Each named move below is a turn or a mirror, shown by a few rows before and after it. Which moves, in which order, take the first row of each later pair to the second? The first pair is answered.
nudu (before |-> after):
[ -8  -9  -3  11  21   1  18 -18 -17  19  11  -6   0 -28  31] |-> [-10  -8  -9  20   6  -4  -4 -26 -25  20  26 -12   9 -18  14]
[ 18  29 -26 -15 -25  44 -31 -18   9  13  18 -46 -26  32 -11] |-> [ 19  27  -8 -49  11  49   9   3  28  11 -15 -30 -39   8  27]
[-12 -39  14  -9  19  15  28   2  -9 -44 -47  -2  34  -4  -6] |-> [-11 -39   2  13 -10  10  -8 -14 -25 -41 -17 -15  43  14 -35]
[-38 -43  34  23  14  29  26 -37  -1 -40 -21   4  23  61 -74] |-> [-37 -42  45   6  37  34  53 -25   8 -42 -41   9  13  47 -52]
Rekav (before |-> after):
[ 21  21  12  -5  -4   4 -17  16  11 -30  15  35   2   7 -19] |-> [ 13  23  -4  -3   4 -13 -35   4   7 -26  18  21  17   3 -27]
[ -1  35  -7 -11  -3   4   0   7  19  24   7   7 -35 -12  50] |-> [ -1  40 -16 -14  -6  -8  -7   3  17  19  11   6 -20 -20  49]
[ 13  26  25  -9 -15  32  22   1  -7   1 -14  24  -6   4 -39] |-> [ 19  36  14 -13 -22  16   8   3  -7  -1  -7  29  12  -4 -39]
[  9  -1  18  18  -1  30  19  10   3   0  16   8 -25  10  -3] |-> [ 24  14  13  12 -10  17  10  24   5  -6  24  23  -9   1   1]
Bar (before |-> after):
[ 32  29   4  16 -34  30   7   8   6  14  35  -4 -48  22  20] |-> [ 36  40  -7   4 -23  12   9  13  13  16  30   2 -45   4  39]
[ 34  -1   8   6 -43   0 -29  -1   6 -15  52  -3  -5  21  13] |-> [ 30  -5  21   6 -37  19  -8   2  11 -11  43  -1 -25  27  20]
[-30 -56  14  -3  47  13  41   6  20   1 -49  12 -10   1  13] |-> [-24 -32 -14 -23  49 -35  19   7  20   1 -49  15  20 -32  29]
[-24 -16 -10   5  27 -22  -3 -17 -17  -2 -14 -29  33 -16 -34] |-> [-27 -28   4  13  25   5   9 -19 -17  -1 -19 -30  14  -1 -44]
Pairs:
(2 to 3 moves a pair)
[-18 -22  11  17  34  10 -22 -36   7  23 -22   6   0 -10 -18] |-> [  0  -1   9  -6  44  -5 -13 -15  18  24 -30  24   1 -33  15] | Bar, Rekav, Bar
[ 13  14 -17  28 -43   6 -28 -10  -6  19  53 -32 -17  23 -12] |-> [ 12  12   8  13 -17  32  15   1  10  25  30 -26 -61  21  24] | Rekav, Rekav, Bar
[ 27  26  13  -5 -12   9  11  17  11  10  23  16 -33   1  20] |-> [ -1  26 -24   2   2 -29 -27 -17  -1  19  22 -23  -2 -12   1] | Bar, Rekav, Rekav
[-20 -51  12  25  -8  12 -13  -6 -31 -21 -23  11  56  14 -75] |-> [-23 -59  36   2  24  31  36   8 -16 -25 -53  24  24   4 -40] | Rekav, nudu
[ 24 -13   4  15 -26 -10 -12  28 -15  -8   8  43  52   1 -42] |-> [ 28   1  16 -18  16  -5  31  43  12  -3 -18  53  15 -22  22] | Bar, Bar, Bar
[-24 -48  55 -47  55  13  73  23  -6   7 -57 -17  25 -25 -18] |-> [  7  -8  -1 -18 -33 -42 -31  20 -35   4  24 -14 102 -25 -74] | Rekav, Bar, nudu
[-16 -22 -34  -5  19 -46 -26 -34 -15   4 -10 -37  23 -15  -2] |-> [-18 -51  14  18  11  26  10 -33 -17   2 -14 -32 -27  32 -21] | Bar, Rekav
[-13  23 -33 -12  14 -44 -30 -12   7  14  13 -25   9 -28  16] |-> [-24 -16   4  28  -8  23 -13 -25  -8  10  19 -30 -24  31 -31] | Bar, Bar
[ -3 -26  33  -1  -1  49  47  22  -9 -42   6  53 -10  10 -18] |-> [  9 -16  34   3 -12  51  41  23  -8 -36  17  52 -19  13 -13] | nudu, Rekav, Bar
[-36 -24  10   7  35  48  12 -42   1  -3 -20 -30 -34   8  -2] |-> [-30   2 -23  18   6   7 -44 -56  -5   4  17 -44  -7   5 -13] | Bar, nudu
[-14  16  -2  17   9   6 -15 -25  14   8  26   9 -40  33   6] |-> [ -1  23   5  -1  11   4   2  -4  23   2  17  33 -40  17  30] | nudu, Rekav
[ 29  41 -13 -16 -10 -12  -6   2  14   5  28   6   9  -4   4] |-> [ 32  33 -13 -27  -4 -13   0  10  12  -4  10  15  27 -12   2] | Bar, nudu, Bar
[-11  13 -16  32 -25  17 -23 -18  -2  20  36 -33 -43  26   3] |-> [  5  38 -18 -16   8 -16   2  12  19  14   9  -1 -29 -25  62] | Rekav, nudu, Bar
[ -8  25 -33  -2   6 -43 -26   6   5  -2  14 -25   6 -15  17] |-> [ -9  11 -26 -14  19 -43 -12  15   0 -16 -13 -11  26 -30  13] | Bar, nudu, Bar
[-36 -13   3  36 -16   3 -44 -41 -18   9  40 -30  -7  40 -55] |-> [  5  15  48 -12   9  35  39  18  25  10  11  27 -73   9  39] | Rekav, Rekav, Bar
[  6  -9  11 -41  19 -13  37   6   1   0 -40  20   6 -12  -8] |-> [  3  -4  -1 -42  17 -32  23   0  -5   2 -35  15  20 -19 -14] | Rekav, Rekav
[-16 -11 -21 -31  54 -26  30 -11  14 -10 -14  -6 -10  10 -10] |-> [ -3   2 -33 -38  44 -46  18  -4  13 -15 -10   6  11   0  -6] | Rekav, Bar
[ 12  16  -8  -8 -41   2  -6  17 -24   2  25  19  41   1 -35] |-> [ 15  15  -2 -32 -18  -4  19  33 -17  -2  -2  34  45 -17 -16] | nudu, Bar
[ 16  60 -21  34 -60  48 -26 -29  28  50  72   3 -59  37  50] |-> [ -3  62 -48  36 -53  17 -57 -51  16  52  75 -20 -31  27  35] | Rekav, Rekav, Rekav
[ 50   1  31   1  -6  54  15  17  19   4  11  36 -37  14   6] |-> [ 49  20 -12 -33  16 -14  -6  23  18   1  -5  38  23 -42  26] | Rekav, Rekav, nudu
[-18   3 -17   8  24 -28   9  -6  27  18  -2 -15 -23  -6  14] |-> [-19  -6 -20  27   1 -28 -13 -17  10  17  15 -19  -5   6 -21] | Bar, Bar
[  4 -32  14 -31  28  -9  27  31 -10 -23 -49  40  47 -25 -21] |-> [ -2 -41   2 -18  16 -13   6  14 -25 -22 -41  28  64 -16 -48] | Rekav, Bar
[ 21 -23  34 -25   6  43   7  18 -10 -10 -33  39  21   7  -2] |-> [ 17 -20  14  -3 -23  30 -35  -4 -26  -6   0  23  39  20 -37] | nudu, Rekav
[-22 -12 -14   5 -12   1 -32  13 -41  -9 -16  -3  68 -27 -55] |-> [ -6 -25  32  -7  -1  53  25  40 -23 -14 -40  29  22 -17 -33] | Bar, nudu, Rekav
[ 44  26  19 -30 -12   1  27  36  23  10  -3  34 -26 -15  61] |-> [ -1  -9 -18  27 -46 -14 -51 -24 -28  10  30 -28  29  27 -49] | Bar, Rekav, Bar
[ -6 -13  17  -4  10   5  31  26   2  -8 -33  33  16  -8   3] |-> [ 10  -7  22  16 -28  20  14  26  -8  -8  -3  34  11  12 -17] | nudu, Bar, Rekav
[  2  -7  -1  15 -40 -23 -69  -8 -21  -8  33  -3  31  25 -38] |-> [  9   0  -3 -40  12 -49 -27  22  -3 -16 -17  26  52 -36  17] | nudu, Bar
[ 23  38 -40 -37 -11 -43 -20   5  11  12  25  21  35 -32  -2] |-> [-24  -9 -32   9  -7  -5 -26 -43 -12  19  26 -28  13  22 -63] | Rekav, Bar
[ 19 -29  20   0 -35  58   7  -8  -2   5 -14  36  -5  42 -39] |-> [ 38 -13  25 -22 -27  54  25  11  15   3 -24  56  -8  22  -4] | Rekav, Bar
[  5 -18  34  -5  23  49  55  22  16 -10 -40  19 -41   9  20] |-> [ 44  22  -6 -27 -18 -18   5  47  10 -20 -13  58  30 -30  22] | Rekav, Bar
[  3  53 -43 -47 -44 -29 -31  37   0  -3   8  20  70 -24  17] |-> [-69  11 -38 -54  45 -17   9  -8   6  16 -51 -40  29 -21  34] | Rekav, nudu, Rekav
[-17  -8   6 -16  73  18  27   5   9   7 -44 -10 -27  -4   0] |-> [-12   5  -3 -26  72   3  25  12  15   6 -43  -5 -16 -18  14] | Bar, Rekav, Rekav
[-47   7   8  17  37   3 -10 -23 -17  26  26 -61 -40  21 -35] |-> [-14  22  38  -8  39  28  36  16   5  23  14 -20 -73  11  11] | Bar, Rekav
[ 30  49   9 -33 -17 -21   9  42  14  -5  46  47  24 -17  11] |-> [-45  18 -11 -41  62 -47  16  -7  10  10  -3 -20  22 -30  15] | Rekav, Rekav, nudu
[ 20   4 -18  39 -26  41 -36   8  -6  15  40 -14 -32  48  -1] |-> [ 48  33 -36 -11 -18  -6 -29  47   2  -2  20  29  17 -13  38] | nudu, Rekav, Bar
[-26  10 -38 -31   2 -32  13  -3  17 -11 -33  14  18 -30  22] |-> [-43   0 -47  -5 -17 -33 -18 -29  -2  -8  -9 -11  21  -7 -16] | Rekav, nudu
[ 15  44  -7  13  -9 -25  -9   2 -19   3  11  15   7 -15  18] |-> [ -7  21  -2  35 -10  -8 -17 -23 -31   4  15  -7   0  11 -18] | Rekav, Bar
[-19 -49  11   1  30   0  -2 -20 -17  -6 -17 -26  14   6 -48] |-> [ -1 -47  35 -10  35  27  30   2  -4  -8 -32  -1  -5   1 -26] | nudu, Rekav
[  4 -11   6  16  -6  34 -22  11 -21 -11  13 -12 -19  23 -10] |-> [ 24  10   9  -5  -1  25  -4  34  -7 -14   7  16 -21   0  25] | Bar, Rekav
[ -7  -9  13   7  13  20  17   4  -5  -3 -15   0  -7  13  -5] |-> [ 14   7   2   4 -13   3  -3  16 -10  -7   4  19  18   4 -12] | Rekav, Rekav, nudu
[ 19  -2 -35   0 -11  -3  11  -1  20   6 -28  23  33 -18  65] |-> [ -6 -15 -33   4  14   1  18 -18  18  12 -41  -1  23 -13  62] | nudu, Rekav, nudu
[-10  20 -24   4  10 -16 -19  -8  12  22   6 -23 -21   0  46] |-> [ -6  20 -16  19 -12  -6 -23  -7  11  23  22 -24 -31  15  31] | Rekav, Rekav, nudu
[ -1  -3  10 -26  48 -18   0 -10  -7 -10 -10 -18   8  -1  39] |-> [ 13   4  18 -28  36 -11   8   5  -5 -14  -8  -3   6  -6  44] | Rekav, Rekav, Rekav
[-36 -50 -19 -15  61  27  16   9  15  28 -47   0 -19   5 -34] |-> [-29 -31 -58   5  19 -10 -48 -12   0  34   0 -16  14   8 -66] | Bar, nudu
[ 45 -29  53  -5 -43  57  32  43 -12  -6  21  65 -36   4 -16] |-> [ 56 -13  35 -38 -26  16  30  57  -4 -14   8  84  -7 -39  12] | nudu, Rekav, nudu
[-23   5  13 -44  18  12  19   0  -9   8  -5  -3 -19 -29   0] |-> [-31  11  -1 -43  19  -8   0 -11 -14   9   0 -12  -2 -34  -7] | Bar, Rekav
[  3  51  -2 -54   4 -13   0   7  -4  -5  -6  12  18   4  57] |-> [-41  26  -2 -40  32  -5   5 -28 -11   9 -21 -32  -5  21  41] | Rekav, Rekav, Rekav
[ -6 -22 -15 -16  29 -18  10  -9  -9   1 -24 -17  19 -37   9] |-> [-10 -25 -20  14   1  -7 -15 -28 -23   4   5 -34  20 -11 -26] | Rekav, nudu
[ 18  55 -15 -39   1  -9 -12  18  21   6  31 -10 -11 -30  65] |-> [-31  11 -29  12  -2   2 -47 -36 -13  13  42 -69  -7  13  -7] | Rekav, Bar, Rekav
[ 13   8  10  10 -24  -4  14 -11   7  30  41 -52 -12   5 -45] |-> [ 28  11  31 -11  -6  12  59  16  23  24  20 -24 -31 -10 -11] | Rekav, Rekav, nudu
[ -1  18 -29 -18  13 -42 -16   0   2  -4  -9   1  33 -23  15] |-> [-32  -4 -21  -7  38 -23  -3 -23   3   5 -23 -32   3  -5   8] | Rekav, Rekav, Bar
[ -5   1   0 -21  30   4   5   8   0 -13 -54 -21  14  -5  23] |-> [-16  -7  -9 -11  28  -1 -12  -3  -5 -12 -50 -34  19   4   7] | Bar, Rekav
[ 12   3 -26  22 -15 -29 -47 -14 -33   6  13  16  58   8 -34] |-> [ 11  -5  12 -26  48  -7  37  17   3   4 -48  40  11 -24  39] | Bar, nudu, Bar
[ 19  22  -7 -27 -38  29 -29   2 -15 -20  -7  18  60 -34 -36] |-> [-33  -7  -7  -8   0  38 -28 -41 -20  -4 -21 -36  37 -12 -52] | Rekav, Rekav
[ 51 -39  28  17 -20  -7  10  30   5  -8 -20  26  -6 -13 -27] |-> [ 33 -36   8  -2  10 -38   5  22   8  -6 -40  13  14 -40 -12] | Rekav, Rekav, nudu
[ 31  37  -5 -37  37 -42   2  26  43   4 -17  -1 -26 -31  36] |-> [ 19  37 -33  -2   0 -64 -56  -7  20   9  23 -30  -1  -8 -15] | Rekav, nudu
[-22  18  -9  -7  21 -17  51   2  13   8 -37   9 -29   4  29] |-> [-37  24 -34  -3  22 -48  19 -15   5   9 -32  -5  -1  -5  16] | Bar, Rekav
[-18 -15   4  38 -22  20 -18 -17 -15  23   9 -41 -24  48 -39] |-> [ 38  26  10 -28 -16 -10  20  54  13   2 -17  43   7 -20  32] | nudu, Rekav, Rekav
[ -2 -26   0  -3  43   5  59   3 -13  -1 -42  18   5   4 -10] |-> [ 15 -11 -21  34 -21  -2   5  -5 -31  -3  12  14  32  27 -58] | Rekav, nudu
[-11   0   7 -43  46  -3  32  -4  22  24 -22   8 -15 -21  52] |-> [-35  -4 -25 -28  45 -35 -11 -37   2  23 -10 -25  21 -20  18] | Bar, Rekav
[ 16 -19  35  11  25   0  17 -40  12  27 -17 -10 -14 -44  29] |-> [ 13 -15  22  11  28 -20  -1 -46   7  30 -13 -20   0 -51  24] | Bar, Rekav
[ 25  -1  19   3 -45 -34  23  33 -19 -29  -4  47  48 -11 -36] |-> [-45 -43  19  30   5 -18  24 -27 -28 -11 -26 -29  16  17 -58] | Rekav, Rekav, Rekav
[ 43  31  -8  -4 -41 -13 -28  13   3  10  24  25  -3  -2   7] |-> [  9   8 -18  17 -31 -11 -47 -21 -13  18  23 -15   1  15 -30] | Bar, Rekav, Rekav
[  8  36 -41  18 -10 -30 -31   1  -7 -11  30   2  14  -7  13] |-> [ -4   7 -18  46 -17  13 -22 -15 -20 -11  35 -11  -7  30 -21] | Bar, Rekav
[-16 -41  25  21   4  28  13 -15 -25 -16 -24 -14   6  28 -57] |-> [ 20  -8  40 -15  12  25  50  28   6 -20 -41  30 -12  -2   8] | Bar, Rekav
[ -6 -12  37 -45  54  27  75  -1   9 -17 -59   8 -62  -6  37] |-> [ 13  31 -39 -62  18 -78 -11   3 -12 -30 -25  21  47 -61  21] | Rekav, Rekav, Rekav
